In the rows, 128 means zero.
The rows of D fall into a few groups and each row is roughly a mix of its group's hidden directions.
D (88 x 12):
[[ 96 125 168 109 120 120 107  68 134 133 119 125]
 [144 131  60 151 108 122 148 129 129 137 143 156]
 [112 125 137  90 128 118 126  71 159 128 132 162]
 [137 124 199 121 135 123 104 137 124  92 124 120]
 [136 123  99 191 112 115 108 136 158 139 117 150]
 [155 140  78 151 133 123 153 167 118 132 107 153]
 [149 137 134 131 108 129 129 202 114 122 104 127]
 [119 140 179  76 142 139 139  95 114 123 137 129]
 [164 113 138  99 116 162 115 162 130  99 134 165]
 [136 166  96 143 151 142 103 119  89 128 169 126]
 [134 159 192 135 106 137  98 149 130 117 120 120]
 [101 126 171 103 147 126 126  68 119 136 132 132]
 [139 144 112 122 114 159 159 177 107 146  97 107]
 [122 127 158 125  88 117 127 165 109 134  95  85]
 [102 128 113 120 131 100 164  87 105 139 151 165]
 [155 123  88 189 109 127 119 150 141 130 119 132]
 [ 90  92 155  79 137 123 119  94 122 132 132 121]
 [119 107 189 109 130 123 108 136 164  99 125 120]
 [140 123 110 109 105 115 182 130  97 151  92 121]
 [ 99 131 112 139 155 124 117  96 160 134 182 144]
 [104 108 176  95 130 127 129 135 171 124 109 102]
 [140  98 139  89 106 142 144  77 105 116 115 145]
 [124 110  73 177 142 117 136 153 134 148 125 138]
 [150 135  62 140 106 118 153 130 119 132 148 151]
 [125 117  81 154  99 110 154 125 119 151  94 101]
 [104 126 172  95 135 118 135  76 107 125 144 140]
 [152 118 103 121 110 108 145 109  68 119 141 155]
 [157 142 177 101 121 116 144 153 109  99 118 100]
 [150 152 173  75 117 148 135 108 127 108 135 135]
 [141 122 178 112 113 147 101 141 127 117  98  85]
 [133  98  65 122 141 127 159  94 119 137 131 129]
 [160 126  92 184  98 127 114 139 150 127 117 137]
 [ 93 132 126 131 155 112 131  69 139 139 164 135]
 [116 150 183  79 126 142 129 141 109 119 125 108]
 [112 141  94 114 124 138 158 147 176 158 118  98]
 [136 128 191  92 142 148 106 107 121 108 128 127]
 [110 136 166 126  98 107 129 166 106 138 105  89]
 [125 150 182  78 105 135 114 114 139 111 124 128]
 [125  89 133  94 100 142 132  69 125 120 135 136]
 [156  89 111 109  76 150 134 129 120 118  97 123]
 [ 87 128 141 168 136 122 121 105 140 173 100 147]
 [130 100 116 153 103 119 160 127 134 153  76 154]
 [160 145 134  75 120 161 166 112 116 124 122 133]
 [153 118 183 108 113 108 127 147 135  81 130 125]
 [130 136 152 123 106 108 149 145  86 136  78 100]
 [152 133 104 185 125 127 127 132 158 143 123 170]
 [147 138 188 157 133 131 117 153 132 112  92 121]
 [138 160  76 170 138 143 126 127 103 152 136 138]
 [134 137 130  69 128 116 140 122  91 111 162 103]
 [142 107  90  96 125 133 153  69 128 124 131 133]
 [143 133  61 120 107 117 160 125 112 137 150 141]
 [148 127 114 152 102 122 171 153 144 146  80 133]
 [138 114  74 134  97 119 161 152 116 133 126 162]
 [154 123  61 155 124 134 145 150 137 132 116 147]
 [139 120 162  89 143 143 131  78 108 109 128 155]
 [104 142 171 121 152 149 119 139 149 147  97  87]
 [124 144 147  83  91 155 139 124 116 134  91  99]
 [106 120 152 124  97 109 137 107 106 144  96  78]
 [ 97 136 189 101 129 130 113 106 108 128 123 102]
 [149 127 132 134 115 139 133  53 142 134 119 153]
 [138 149 149 115 149 130  95 119  84 100 170 119]
 [112 108 107 184 159 100 115 119 139 140 145 151]
 [130 124 154 162 180 116 126 107 118 129 166 153]
 [119 127 102 182 129 113 116 151 161 150 119 161]
 [134 116 140 128 142 109 111  67 147 110 159 157]
 [100 140 172 129 164 151  85 124 141 130 132 103]
 [139 112  78 181 141 113 127 160 134 131 140 136]
 [150  96 115 113  93  98 165 118  98 119 118 157]
 [107 140 164 114 152 129 104 135 146 117 183 153]
 [114 102  87 170 141  98 113 112 154 135 140 152]
 [104 150 105 126 154 149  95 126 163 131 174 112]
 [141 104  90 154  97 113 146 134 162 126 124 169]
 [138 141 173 126 129 141  95 179 137 117 118 100]
 [103 143 172 121 158 131  95 122 151 122 171 126]
 [127 118  91 121 138 128 149  92 129 126 160 182]
 [133  88 145  98  98 100 140 131 162  95 137 146]
 [117 155 192  84 139 136 129 125 130 125 135 143]
 [107  89 177 116 129 122 101 119 165 106 127 139]
 [151 112  79 150 102 134 141 133 128 138  84 102]
 [103 134 135 109 140 105 154  98 108 130 164 176]
 [121 115 115 193 141 106 106 112 149 141 133 154]
 [126 103 120  89  98 109 180 133 143 140 101 120]
 [115 109  81 161 161 109 139 134 145 148 139 162]
 [141 186 101 142 145 149 129 154 128 139 144  95]
 [173 136 137 102  94 149 133  79 131 107 125 127]
 [131 122 176  88 144 146 115  94 122 106 148 153]
 [125 138  76 154 152 123 134 137 152 134 164 164]
 [171 123 102 129 154 124 145 121 137 105 171 164]]
One row of each group comes first, with its name. Which group is each row after those in?
[161 141  91 144 133 129 148 178 116 125 109 159]
P
[134 128 185  89 134 119 116 134 118  91 143 105]
L
[ 88 137 163 113 161 139 147 148  95 156 118 111]
X

[140 129  87 141 114 125 141 186 131 127 142 165]
P
[118 104 172  83 129 116 135 106  87 124 113 116]
L
[105 108 159 101  86 112 143 100  99 135 113 106]
P
[118 119 185 135 150 133  79 118 127 102 138 132]
L
[175 125 129 108 121 151 135 165 108 105 105 163]
P
[128 125  78 137 108 107 167 148 110 138 132 168]
P
[168 102  74 134 117 160 127 130 148 117 118 145]
P
[125 130 193  98 142 128 122 129 104 116 111  97]
L
[153 108 103 127  99 104 159 116  83 125 120 159]
L
